In the rows, zero is written as 128.
One turn moves every row onto another: examples first, then more rows asked
K966: [123 124 142 129 133 124 124 130  97  94  97 134 102]
K851: [134 127 139 150  98 108  78 131 151 100 100 149 135]
K336: [136 117 149 109 153 137 134 121 118 121 132 102 136]
K635: [143 104 140 136 107 119 138 141 177  99 115 135 136]
K126: [173 131 131 136 112 121 126 124 105  99 106 157 105]
K274: [166 151 148 163 116  98 129 131 139 119  99 140 154]
K794: [148 134 140 134 129 158 108 153 121 107  78 162 118]
K486: [126 133 147 129 151 115 100 102  99 128 131 141 132]
K286: [187 142 132 128 115 156 118 141 113 105 104 141 127]
K443: [133 110 148 122 148 169  96 113 129 140 127 139 135]
K349: [139 123 132 118 115 131 111 148 116  82  92 140 105]
K415: [138 142 134 134 150 156 117 137 119 109 126 180 135]
K125: [106 140 132 124  97 124 110 116 117 146 107 104 142]
K538: [116 114 137 140 119 140  77 131 140 159 109 125 122]
K593: [150 114 143 148 117 138 133 144 182 116 106 150 146]
K389: [157 154 132 139 127 116 102 126 120 158 142 117 152]
K797: [126 134 125 127 100 121 139 104 129 155 139 127 148]
K48: [135 131 126 107 133 137 117 140 115  78 143 143 126]
K732: [146 131 132 157 116 141 127 159 181 122 103 136 140]
K653: [112 120 137 130 148 117 142 145 153 151 133 133 138]
K255: [161 133 126 108 125 145 133 157 131  82 122 147 129]
K352: [118 122 135 119 145 127 140 153 155 144 135 115 145]
K143: [158 159 132 173 114 109 124 144 152 125 105 145 146]
K218: [137 134 127 168  96 108  92 135 157 116 102 149 122]
K596: [170 150 144 147 110 104 126 140 141 104 105 112 158]
K337: [160 153 125 151 103 101 122 149 150 102 118 112 144]
K181: [174 124 132 121 117 167 122 126 113 105 128 120 123]
K379: [114 108 135 128 113 130  78 131 138 146 116 110 118]
K539: [149 148 129 140 123  98 107 118 115 152 144 120 142]
K42: [134 141 128 124 104 141 134 112 133 160 135 120 159]
K779: [142 144 147 115 152 147  90 119 105 125 132 116 151]
K584: [121  98 142 112 137 134 101 105 123 119 139 127 116]
K552: [145 135 141 144 101 134  72 142 156 104  98 137 149]
K957: [109 145 136 134 105 138 107 116 119 161 100 118 149]
K626: [141 139 148 133 144 171 114 147 107 111  88 130 128]
K597: [133 119 127 150 105 106 133 148 173 105 111 130 123]
K614: [ 95 135 124 109 112 140 116 132 145 138 133 127 157]
K270: [152 133 130 131 134 135 138 144 127 101 112 185 122]
K909: [151 141 126 152  94 134  84 151 163 110 106 122 138]
K121: [131 122 157 131 165 138 136 111 117 144 119 139 135]
K110: [ 90 134 127 121 116 132 120 124 142 148 126 145 151]
K668: [159 118 137 145 124 141 131 104 105 120 119 162 105]

K121 moves to K443
K614 moves to K125
Now these:
K597 moves to K218
K668 moves to K415
K286 moves to K255
K635 moves to K851
K352 moves to K379

One turn moves every row onto another: examples first, then more rows asked
K332: [114 138 117 109 165 113 134 157 168 140 115 126 161 139 143 136  73 141
 132 124 172 111 147 106 116 125 119 156 152 135 108 124 128 172 136 157
 203 137 136 116 114 158  79 138 156 155 183 125]
K132: [123 141 108 116 155 121 137 162 193 126 100 145 140 137 138 138  84 147
 130 123 173 131 159 123 104 147 125 163 156 147 125 100 132 176 133 171
 188 148 141 127 105 145 101 136 154 158 185 103]
K503: [128 172 142  90 108 123  93 128 137 116  78 157 126 142 181  88 101 134
 150 107 189 114 148 120 155  96 146 132 216 154 106  90 136 122 140 157
 180 155 108 154 108 135 124 106 180 149 188 102]
K728: [130 164 153 106 105 127  86 133 140 119  74 140 111 141 192  77 100 142
 142 103 164 100 165 120 139 107 134 141 230 159 114  85 126 131 125 174
 172 154 119 152 122 142 127 106 167 167 172  95]
K101: [105 140 126 142 146 110  65 121 146 110  97 136 127 155 158 102 115 128
  89 107 144 131 129 118  92 112 130 146 183 172  93 106 107  90 124 172
 119 126  86 160 141 175 124 108 173 155 172  95]
K441: [128 146 171 136 171 128  77  94 139 112 107 120 109 125 145 114  86 151
 131 108 150 123 154 102 110  68 146 108 203 170 129 111  97 106 121 150
 137 131 107  86 102 142  99 115 154 142 151 140]
K78: [106 142 130 142 141  95  74  91 162 117  80 144 122 139 173 108 103 117
 109 110 138 144 123 125 108 115 126 132 189 180 111 103  99  89 132 157
 117 131 105 180 124 173 119 122 156 155 167 117]
K224: [110 142 147 118 139 103  71 117 116 141 116 114 130 113 156 119  99 130
 125  95 142 127 141  91 145  76 140  94 205 169  91 118 107 106 142 155
 172 153 127  98 102 176  94 121 122 142 162 137]
K315: [124 133  88 113 177 125 138 138 178 136 102 143 146 133 130 146  84 128
 126 110 170 127 157 121  97 116 126 153 146 136 120 107 118 170 143 170
 189 141 145 125 122 162  91 135 118 154 171 120]
K108: [115 160 118 145 131 123 101  92 141 127  70 125  93 130 155 116 107 122
 148  73 196 106 176 146 124  91 131 127 191 183 124 105  81 119 163 190
 145 148 126 142 116 169 144 118 129 158 165 123]
K975: [122 131 101 117 191 115 133 135 189 131  98 144 148 141 138 138  78 135
 116 127 152 122 152 115  80 116 123 157 149 129 125 111 125 164 127 157
 171 127 130 136 126 154  83 133 139 156 165 120]
K964: [102 158 117 133 124 108 102  87 139 123  63 142 103 121 156 129 115 123
 148  84 208 137 155 140 130 107 139 113 182 176 119  92  93 111 169 178
 143 147 121 137 102 167 136 128 143 155 168 104]
K698: [129 162 156  97 109 131  87 137 143 117 100 150 125 134 185  75  79 142
 135 123 168 115 139 124 165 102 143 133 225 164 114  84 120 119 134 166
 169 158 113 145 112 121 118 104 166 146 187 115]
K60: [117 134  91 113 177 116 139 140 182 140 101 139 146 133 134 145  79 128
 124 116 172 121 158 123 100 115 124 149 147 135 121 109 116 170 147 167
 185 137 142 128 120 159  90 138 117 153 172 124]
K965: [135 181 126 125 142 152  57 130 129 118 139 144 142 150 127 105  93 113
 112 111 164 121 130 113 135  86 135 149 170 160  95 120 106  98 107 186
 142 142 115 136 134 127 163  90 150 151 183 122]
K741: [120 146 108 114 155 115 136 163 196 130  99 141 142 134 140 136  77 146
 128 127 172 127 158 123 108 144 123 161 157 143 126  99 128 177 137 169
 186 146 140 129 106 139 102 138 148 160 184 104]
K117: [122 151 141  94 114 148  84 150 130 112 103 141 121 152 174  80  94 145
 119 107 182 108 153 126 141  96 151 137 224 155 102  75 114 124 141 179
 174 145  95 129 136 137 121 102 158 151 190  85]
K708: [100 150 110 139 125 131  92 120 137 120  95 124 107 140 142 118 108 126
 122  81 207 125 155 149 129 105 141 129 183 187 108  96  75 109 174 196
 146 142 106 129 123 169 146 118 133 149 189 100]
K168: [127 128  99 117 191 121 133 136 185 128  99 149 146 139 138 137  84 137
 116 121 151 127 151 114  78 118 124 160 150 130 123 107 129 164 123 162
 175 132 134 134 128 158  83 132 140 153 162 118]
K703: [106 142 131 114 125 114  62 141 109 134 121 115 132 132 144 121 114 127
 108  85 153 125 151  94 130  86 145 104 203 161  76 109 109 113 143 172
 179 149 115  98 120 185 114 116 121 151 175 101]
K605: [143 197 133 139 132 133  67 117 135 132 114 143 128 131 141 101  98 115
 137 103 157 110 146 115 143  94 118 149 171 170 108 128 112 107 103 192
 138 160 144 150 119 126 172  92 153 160 165 137]
K445: [127 143 120 121 186 132 136 145 174 125 121 132 152 143 128 136  74 144
 134 122 176 114 148 111 102 119 121 168 139 140 120 131 122 167 124 162
 185 132 135 111 116 147  90 130 170 151 178 135]
K773: [122 147 123 123 185 126 133 143 179 129 119 128 153 142 129 139  68 144
 133 129 174 112 149 110 102 120 119 164 141 138 123 130 121 169 123 158
 182 128 132 111 114 140  89 132 167 154 178 134]
K765: [126 148 155 141 173 143  69 118 134 103 115 124 105 138 125 114 100 155
 110 106 161 119 163 109  93  75 149 124 192 167 117 104  98 106 118 175
 127 129  92  79 119 140 121 104 161 144 157 109]
K646: [125 154 106 123 165 112 120 157 196 132 111 143 153 139 129 143  78 133
 121 132 156 134 146 113 101 141 115 165 141 144 119 116 131 166 116 165
 172 140 143 137 108 139 114 134 150 163 180 115]
K582: [142 198 132 122 142 130  74 109 139 119 110 161 139 138 138 105  97 114
 141 113 176 122 131 114 149  85 132 144 165 160 106 125 127  99 112 168
 139 154 123 155 106 117 160  92 179 143 177 137]
K914: [116 157 146 123 118 102  70 118 104 144 108 111 130 124 158 117 110 118
 136  78 149 104 160  85 141  85 126 109 203 161  82 130 116 121 128 169
 183 152 139 115 112 186 120 117 135 163 162 127]
K868: [128 150 104 125 165 117 123 157 192 127 114 146 151 139 125 144  84 134
 123 124 155 138 145 111  99 145 117 168 138 146 118 117 134 166 115 169
 176 146 146 135 108 144 112 131 156 160 181 114]
K192: [106 152 126 141 151  87  76  86 144 120  71 154 125 128 163 116 122 120
 117 107 149 144 126 112 100 111 126 130 170 164 102 107 122  90 123 161
 111 138 108 165 117 169 121 116 179 156 150 105]
K383: [102 148 115 143 129 112 100  95 155 125  78 135 103 122 159 115  98 122
 131  95 189 136 142 153 138 108 134 121 186 193 124  91  75 102 173 182
 130 151 118 150 109 164 131 123 127 145 174 124]
K740: [119 162 135 103 138 112  72 115 112 146  93 123 133 117 156 125 119 125
 144  85 163 130 148  86 143  67 147  98 198 153  90 117 121 109 140 150
 187 154 130  99 101 174 108 123 130 153 159 118]
K131: [118 133 116 108 167 120 136 155 166 135 117 128 159 142 142 133  80 141
 132 117 172 115 146 106 113 125 121 161 151 137 106 125 130 171 133 157
 205 138 137 119 119 163  78 136 162 155 185 125]
K632: [135 165 158 128 183 129  77  99 133 119  87 133 113 120 146 112 107 154
 139 111 159 123 155  97 108  59 148 119 186 156 122 114 120 101 115 151
 136 140 108  88 104 134 107 107 175 146 138 125]
K414: [115 147 127 144 146  91  73 102 142 127  75 137 120 137 173  94 118 121
 110  98 127 112 145 111  96 101 116 141 190 165  99 116 120  99 120 170
 123 141 110 176 134 184 119 106 167 159 147 115]
K91: [141 189 146 119 128 140  66 114 145 120 128 149 140 141 146 101  76 114
 133 120 160 126 125 115 160  93 133 140 186 170 112 118 108 103 106 167
 147 150 130 148 110 112 156  98 154 149 188 144]
K160: [133 158 172 148 165 129  85 102 127 113  94 121  97 125 149  99  97 158
 137 104 158  92 175 107 105  74 131 129 198 166 126 117 110 118 113 175
 133 141 112  94 111 139 115 102 180 151 141 129]

K101 moves to K703
K773 moves to K741
K192 moves to K740
Now these:
K445 moves to K132
K728 moves to K414
K78 moves to K224

